Named turns come first, each shown by rows before and after it. Which turns, in which order, take the first row of each pair that follows to the second? Write the first one first, as in the answered first pair.
V (before => after):
[  6   4   7   0  -2  -8   1   5   0   2   4 -16   4   1   0   0   9  12
   1  -2   3  10 -10  -8   2   6   3  -2   4   0  -3   7 -15  -3   3  16
   9   0   7   4  -5  -3 -15  -3  -4   0  -1] => [  1   1   1  -4   3  -9   4  11   1   1   5  -4  -6  12   8  -1   8  -1
  -3  -5   4   6  -3 -13 -12  -2  -1  -9   9   0   6   9 -13  -3   2   6
  11   4  18   2   1  -5 -12  -3  -5   0   2]
[-12  16  -6   8  10  10   3   8   1  35 -20   8  -3   8   1 -16   4 -18
  -4   9  -5 -18   9   8  10 -20 -13  16  -3 -15  10   8  21   2  -9 -17
   3 -21   5  -3   6  22   7  -5   0 -19   1] => [ -2  20   6  10   1  14  -4  -3  -4  34 -18 -15  10 -13 -14 -15   9   1
   3  10 -11  -8   1  14  29  -5  -4  20 -11 -16  -8   4   8   1  -3   2
   4 -30  -6   2  -5  20   0  -4  -2 -21  -4]
[-17 -12  -2  -2  17 -20  -6  19   9  10  -1  22  -8  19 -11  16   2   0
 -15  -9   0   5  -5   9 -15  -2   0 -18  -5  -4  13   2  14  -7  -7 -10
   6  -3   1  -3  -6  -9  -5   9  -5  -5   6] => [-20  -3  -3   8  17 -18 -10  15   5  15   0  15  -2  16 -21  13   2   8
  -8  -1  -6   5  -9  12   5   4   3   0  -8  -6  12  -4  25  -8 -15   1
   4  -4 -16 -10  -9   3   2   7   4  -1   1]
Y (before => after):
[ 11   7   5  -4  -9 -13  -4   6   2   7  -3  -7   7   5   0   5   1   9
   4  -3   1  -9 -13   2   4  -2   0  -9  -3  -3   6   1 -10 -13   1   3
  13   4  -1  -7  -2   7  -6  -4  -7  -9  11] => [  3  11  -2  -1  -7 -12  -2   6  -1   9  -5  -1   3  10   3   1  -2   1
   2   2  -2 -12 -11  -2   2  -5  -3   1  -2  -5  12  -1   1 -12  -6  -4
   9   8  -6 -13   3  17   3  -4  -1  -6  12]
[ 16 -17 -16   8 -14 -10 -17  16 -17 -10  18  14  28 -11   5  19  20   5
  27  17  -7   1  -4 -19  -1 -11 -20  25  -5  -3  20  -2   3 -29 -13  -9
 -18  -7  -1 -13   4   4  -1   0 -10  20  16] => [ 14 -19 -14   0 -21  -2 -17  16 -16 -16  14  19  30 -18   9  16  16  -3
  22  11  -8   0   1 -25 -15 -12 -21  20  -3   1  19   1  -2 -23  -1 -19
 -17  -5   6  -7   6  -3  -3   5 -17  10  21]
[ 22  -4 -13  -4  -9   8  -4  -9   6 -22  -3 -22   7 -10 -52  23 -22   2
 -13 -14  -7  -5   0 -10   3  -3  -3  -6   6 -16  -9   0 -19  -6  24  -8
   2   2   1   1  -4 -30 -12  10  -1   5  10] => [ 14   4 -19  13   2  -3  -6  -6   4 -12   0 -23   2   5 -57  24 -21  12
  -3  -2  -6  -8  -6  -1  28  -5  -2  10   7 -21  -2  -7   4 -15  -1   4
  -1   2 -16 -15  -4 -11  -3   3  14  18   5]
[ -4   2  -4  -2  -1  -2   7   5   3  10   7   4   7   1  -2 -14  10   6
   5   4  -5   2   4  11  -3  -2  14  -1   6  -3  -2  -1   5  16  -6 -11
   5   8  -2  -7   0  -3   9  -3  -5   4   8] => [ -3  -1  -1  -6  -2  -1   6   6   3   7   8   4   9  -1  -2 -15  10   6
   2   0  -4   4   4  12  -8  -1  14  -4   5  -1  -5   0   0  17  -3 -11
   5   7   3  -3  -1  -7   5  -3 -10   1  11]
H (before => after):
[ -5  -3   8  -6  -9   6   3  -3 -11   4   0   1   4 -18  -7  -4  -4  -3
  -2   2 -10  -2  -6  -8   4  -4   2  20   0   3   0  -4  11  -4   0   5
 -11   0 -12  -9   0   9  14   7   6   5  -3] => [  6  -6  11  -5   1 -11   5   4  -8   6  13   0  -2  -5  -6   7   2  10
   4  -3   1   1 -12   6  12  -7   2   2  -1   2  -4  -3   2 -18 -10  19
  -2  -5  -2  -8  -7   2   2  -1   2  15  -6]
[  1  -6   8  -5 -15   6   4  -4   1  -1  -4  10   2  -6   1   0   2 -10
  -8   0   3   0   2 -10 -18   2  -3  -9  -3  12  -2   9  -3   9  10  -4
   0   6  13   0   1  -5  -3   5  -4  -7   7] => [  3   1  10   2 -19   8   0 -11   0   1  -3  -2  10 -18  -8   0   2  -1
  -4   5  -4   4  -4  -7  -1  13   2   3  -5  10 -10   3  -2   7   8   7
   0   2  -2   0  -3   0  -3   5   0  -8   2]
[-11  -4 -18   4   2   8  -6  -3  -6  -1   0  -1   0  -2  -1  -8  -3  -6
   7 -14  -3   1  10  -8  -9  -2 -10  -2 -12   7  -1  -9   5  -4  -5  -1
  -6   6   1  -3   9   4  -4  -3   2   3   5] => [ -6  -1 -17   7   0   5  -9  -7  -6   1   1  -9   2  -5  -5  -5  -1   2
   9 -13  -6   3   5  -5   2   3  -8   1 -15   4  -5 -13   4  -7  -6   7
  -5   3  -3  -5   4   5  -4  -3   4   3   4]
N (before => after):
[  9  -8 -16 -12  11  -7  11   2  10  -1  -8  20 -21  14  15  -2  -8 -15
 -12   5   8  -5   6   1 -17 -21 -14 -21  -5  -1   5   4  16   7   9 -22
  15   7  15  -1   6 -13   2  -1  -1  -8   6] => [ 11  -6 -14  -9  14 -13  12   7  11   1  -3  19 -24  20  14   4  -4  -9
  -8   5  12  -3   2   8 -12 -20 -13 -23  -4  -3   6   3  14   3   1 -15
  19   6  15  -2   3 -11   0  -6   0  -5   3]
[ 10   7  19 -10  -6   4  -7  -7   3 -10  -5  -9  16 -32 -13   7  -2  15
   3  -4  -9  10   2   2   0   7  11  -4  -3  -3  -5  -3 -20  -2  24  15
   4  -5   5  13 -10 -19  -7   3  -7  -4   0] => [ 10   7  19  -9  -4   2  -6  -6   4 -10  -1 -10  15 -29 -14   9   1  14
   4  -4  -8  10  -2   5   1   8  12  -6  -1  -4  -8  -2 -21  -5  21  19
   6  -7   6  11 -12 -18  -8   0  -9  -1  -1]
[ -8  -7   5   4  -4  -8  11  -5  -1 -10   2  -8   0  -7   6  -4   6  -3
  -1  10  -6   8   2  -2  10  -5  15   8   3  11  -4  -7   6   5  -4   2
  -1   4 -14 -15   5  15  12  -5   7   7   1] => [-10  -8   5   1  -8  -4  10  -5  -1 -13  -2  -6   2  -9   8  -6   6  -8
  -2   9  -7   7   5  -5   2  -6  15   8   4  14  -4  -5   6   8   2  -5
  -3   5 -12 -12   6  15  13  -2   6   3   4]
A (before => after):
[ -4   4  -7  13   7 -14   3   2   1   3   2   1  -1   5  -2   8   3  -1
   1   2   0   3  -9  -1  12   1   1   3   2  -2   3   1  11   6 -16   4
   6   2  -1  -3  -4   2   1  -5   5   8   1] => [ -1   6  -6  13   5 -10   0  -3   1   2   3  -4   3   0  -3   3   4   2
   2   2  -1   3 -11   1  16   5   3   5   1  -4   1   0   9   5 -13   7
   6   1  -5  -3  -4   1   2  -4   5   8  -1]
[ -4  -2 -10   6  23 -14   5  18   6  12   8  17 -16  28   8  10  -2  -6
   2  -1  13   0   3   1  -1 -21  -7 -13   7  -6  11  -3   9 -10 -17  -1
   5   8   9 -10   5   2  -2  -8   0  11  -3] => [ 12   2   5   9  15 -13  -3   5   3   9  11 -12   3   2 -10  15   5  23
  11   1   6   8  -9  10  23  -1   4 -15  -4  -6 -13  -4 -10 -13  -7  25
   6  -3  -3  -3 -10  -4 -15  -8  -5   8  -9]
[ 11  -2  -1   6   1  -4   4  -3   7   8   5   3   0   4 -13  -1  13   2
   3   4   6   0   1  -1  11  -6   1   2  -8   2  -4  11 -11   1 -18  12
  -5  -1  -7 -20  15   0   5   1   6   2 -10] => [  7   0  -1   7  -2   1   2  -7   7   9   3   4   4   0 -13  -2  12   0
   3   7   3   1   2  -4  11  -4   2   8  -6   3  -4  11  -8   5 -15  10
  -6  -2 -10 -19  16   3   9   1   8   0 -11]
Pairs:
Each pair is two turns apart.
[-14   4  -6  -5   1   2  12   8 -11  -6 -15  16  -3   1  22 -11 -18 -31
  -8   9  -2  -4   9 -10 -20 -13  -1   2   0   5   3 -10   9   5   5 -28
  -1   7  16  -3  14   4  14  11   4 -11   3] => [-17  12 -11   5   9  -3  11   7 -14   0 -12  14  -4   9  16 -13 -17 -23
  -1  18  -4  -4   2  -6   1 -12  -1  15   0   0   6 -16  22  -3 -11 -19
  -4   5   2 -13  14  17  23   5  15  -2  -3]  H, A
[-12   1  -7   1  -5   7   5   1   6   6 -12   5 -11   4   7 -23 -21 -13
  -4   3  -5  -4   4 -10  -8 -13  -1  13   8   0  11  -9  13   1  -2  -9
 -11   8  -5  -5  12  14  17   2  -3  -6  11] => [ -9   0  -8   4   4  -2   6   5   7   9  -8   7 -18  15  10 -18 -18  -9
  -1   3   1  -5   2  -4  -4 -18  -3   9   8  -1  14  -9  14  -3 -12  -4
  -8   9  -1  -7   9  15  15  -3  -1   0  11]  V, A
[-13   4 -14 -10  12   5 -16 -19 -10  -1 -11   4 -12   0  -7  -4   8 -26
   7  17 -30  -4  26  -3  21   5  -5   7   7   2  19  14  25   9   6  -5
 -20  17 -29  13  14  11  25  18   1  -6   7] => [  2 -10 -10 -23  24 -16 -10  -4  -3  -8   2  12 -26  19   4  13  13 -26
   3  -2 -10  -2  29   7  -1 -11  -4 -39   8   4  16  26   1  -1   9  -5
  -8  16   8  23   9 -12   1  10 -15  -2  12]  A, Y
[-18  -2 -22  14   7   2  10   9   1  -2 -16  19   2  14  -1   8  -7 -19
  -5  13   9   3   6 -19  -4  -9  -7   9   2   0  26  -7  21   0 -14 -11
  -2  16  -5 -15  12   6  17  -9  23  -1 -10] => [ 11  -4   1   4 -15  12   1  -9   0 -11 -13 -15  28 -29 -19  15   0  10
   0   3   2  16  -8 -13   1  16   8 -11 -11   1 -11  -1 -23   4  20  11
   2   6   0   7  -7 -17 -11  -5  -1 -17 -12]  V, V
[  3  -4   0  -3  -7  12  -1 -12  -8  -9  -1  -9  12  -6  -3  -6   5  -1
 -10  -1 -13   1   1  -7  -7  -4  10   4  -2  -3 -15  -2  -7   0  12  -9
  -5   1   4   9  10  -4   3  13  -2  -2  -1] => [  1   0  -6   9   3   3  -1 -11 -10  -1   4 -10   8   8  -5  -2   7   5
  -3   8 -12  -1  -5   2  14  -5   9  14  -3  -5  -9  -9   7  -9  -7   1
  -7   0  -5  -5   8   8   6   5  10   9  -7]  H, Y
[  2  -7  20 -13   3  -5   1  -3  -5  11   8 -18  13 -25 -18  -8  21  -5
  -3  21   8   3  -8   3  -4  24  16  -1  -5  -1  -2  11  -8  -3   2   4
  17  -8  -5  11  -1 -10 -21   5  16   1   2] => [-11 -11   6 -15  10  -9   8   9  -3  12   7   5  -2  -2  -3 -11  17 -28
 -10  20  13  -6   1  -3 -24   5   6  -2   2   1  20  14   6  -1  -7 -20
  16  -1   4   4  12  -4 -11   5  20   5   9]  A, A
[  8 -15  -2  19   9  -2  -1   8  -3   5  -7  11  -6  25  14   7   0 -19
 -11  10  10  -8  -4  -9 -23 -13 -17 -10  -9   6  24   7  10  -7 -12   9
   3   0  12 -21   9  -1   9  -1   9  -2   0] => [  4 -12   1  14  -8  17  -4  -5  -5   2 -16   6   7  -1  12  -3  -3 -26
 -14  12  -4  -8   0 -21 -31  -3 -16   3 -11   9  18   7   7   6   7   2
  -3   2   2 -12  11  -4  14   9   5 -15   0]  V, Y
[  9 -30  -7 -13   3   1   6   6  -6  -5  14   8   7 -23   4  -4  14   7
   0 -11   7  13  -1 -15  -7  11   4  -1  -4   0 -16  -1 -23   9  10   9
   0  -1  22   6  -5 -19 -13  19  -4  -4   1] => [-12 -20 -23  -3   9   5   9   8 -11   3   9  21  -1  -9   9 -16   9  -9
  -2   4   1   5   5 -23  -2   2  -5  30   4  -3   3  -9  11  11  -9  -3
  -7   5   3 -12   8   6  13  20  14   3   2]  Y, Y
[ 22  -1   3  -1   7 -10  -3  -2   1  -4  12 -16   6  -8 -12   9   9  24
  10   3   6   9 -10  15  16   3   2 -14  -8   2 -15  -3 -20  -9   4  18
   7 -12   6   9 -18  -6 -12  -5  -6   9  -7] => [  8   0 -11   7  23 -21   2  12   5   2  13  10 -12  23   3   9   5   6
   9   7  14  -1  -6  14  12 -13  -7  -9   1  -2   9  -6   5 -15 -21   4
   5  -3  10  -7  -8   9   2  -9   7  21  -6]  V, Y
[-28  11  -9  21  11  -9   0  -4   4   7   4  14  -5  31   3 -11 -18   6
  -9 -16 -24   6 -19  10  27  -5   7   2  -4  24   8   3  18 -27 -35 -21
  15   9 -21  -9  -7  13  22 -18  10 -17  24] => [-17  13   0  22   6  -7  -5 -12   1   5   6  -4   5  17  -8  -9 -15  23
  -1 -16 -26  14 -27  16  41   7  15   1 -10  23  -7   1   6 -28 -31  -3
  18   2 -27  -4 -17   9  15 -19   8 -19  20]  A, A
[-17  12  -6  -1  -8  -8  -7   5   6  11  -5   0  11   1   1  -2  -1  -5
   8  -1   2   8  -3  -6  11   7  -7   4   8   4   8   2   2  -9  -8  -2
   2   2  -6 -15   2  -2  10   0   6  12  -6] => [-12   6  -1 -10 -15   0  -8   3   8   1  -7  -2  14 -11   2  -2  -1 -10
   4  -7   1  10   2 -10  -2   8  -7  -7   7   7   4   8 -13  -4  10  -8
   4   2   3  -7   1 -14   3   2  -4   4  -3]  N, Y
[-16  -7  -8 -14 -13   1   1   7 -11  12   5  12  10  -3   9  -1   0  -4
  -7 -15  -7  -2  12 -18 -19  -2  -2  -1  10   8   5   0   3 -11  16 -18
   1  21  12  -4  16   3  -9   6  -8   1   7] => [ -8  -9  -7 -11  -1 -15   4  14  -8  14  14   9   4  12   7   8   5   7
   0 -18   0  -1   6  -5 -11  -8   0 -15  11   5   3   1   0 -23   2  -6
   5  20  19  -6  12   1 -19  -2  -8  10   3]  Y, V
[ -4  11  15   9  -2  32  -2   0  -4  -6 -14   6  15 -30 -25 -17   1 -12
  -3  12 -15 -13   6  -2 -19  15  -9  22  -3  -4 -37   8  -8  28   9 -15
  12  12 -25  11 -16   9   6   7   2 -23  -5] => [ 17  -3  22   3  20  -6   2  18   1  -7  11   7  -2  -1 -20   7   9   5
   3  -4  13  -9  -1  26 -19   0  -7 -26  -5  -9 -41  18 -29   5  -7   5
  29   6   5  18 -28  -7 -24  -9  -9  -6  -6]  Y, H
